In the data rows, zero lies at 4.5, halfway between 4 and 5.
Some points, one per row:
[6 5 4 5 4 6 5 5 5 6 3 4]
[3 5 5 3 5 4 6 6 5 4 6 6]
[7 6 4 7 1 7 4 4 4 7 3 4]
[5 5 5 5 3 7 5 5 4 7 4 5]
[7 5 4 6 2 7 6 5 4 7 1 4]
[6 6 3 5 3 7 6 4 3 7 4 5]
[3 4 6 4 4 6 6 4 5 5 7 8]
[6 4 4 8 2 7 4 5 4 7 0 0]
[1 2 5 6 7 4 4 4 6 2 3 2]
[3 4 5 3 4 4 5 5 5 3 7 6]
[5 5 3 6 3 5 4 4 4 4 3 3]
[6 6 3 6 4 6 4 5 4 7 3 4]
[5 6 3 5 3 6 6 5 4 6 4 5]
[2 6 6 1 5 2 5 5 5 3 9 9]
[7 5 4 6 2 7 3 5 4 5 2 4]
[7 7 4 5 1 7 5 4 5 7 6 6]
[6 4 3 7 5 5 4 4 4 6 1 0]
14 more points follow, each with its number after it:
[7 7 3 7 3 6 4 4 4 6 1 3] 0
[2 2 5 4 8 1 3 5 5 1 6 4] 1
[6 4 4 5 5 4 4 5 4 6 4 3] 2
[3 3 7 1 7 1 5 4 5 2 8 7] 3
[6 5 4 4 4 6 5 4 3 6 5 6] 4
[2 3 7 1 8 1 5 4 6 1 8 6] 5
[7 6 3 6 3 6 4 5 4 6 2 2] 6
[4 4 5 5 5 4 5 5 5 5 3 4] 7
[6 5 4 7 3 5 4 5 4 6 3 2] 8
[3 4 5 3 5 2 4 4 5 2 6 5] 9
[6 5 3 7 5 5 3 5 3 6 1 1] 10
[5 5 6 3 3 5 6 4 5 5 8 8] 11
[3 3 6 2 7 2 5 4 4 2 8 7] 12
[6 4 3 6 3 6 4 4 4 4 2 1] 13
Which three of these numbered points are nearest to each point below, ignoring the 2 directions in which the first points spread most? Their numbers follow each, nearest first.
[4 4 6 3 4 4 5 4 5 3 7 8] > 11 9 12
[3 4 5 4 6 2 3 5 5 3 6 5] > 1 8 10
[6 6 5 5 6 4 3 5 4 5 4 4] > 10 1 2
[3 4 4 6 6 3 3 5 5 2 3 1] > 6 8 0
[6 5 4 4 5 4 5 4 5 4 4 4] > 5 6 9
[5 4 5 3 4 5 6 5 5 6 7 7] > 11 7 2
[4 5 5 4 4 4 4 5 5 5 6 6] > 8 7 6
[0 2 6 7 6 2 3 3 4 2 4 2] > 8 11 9
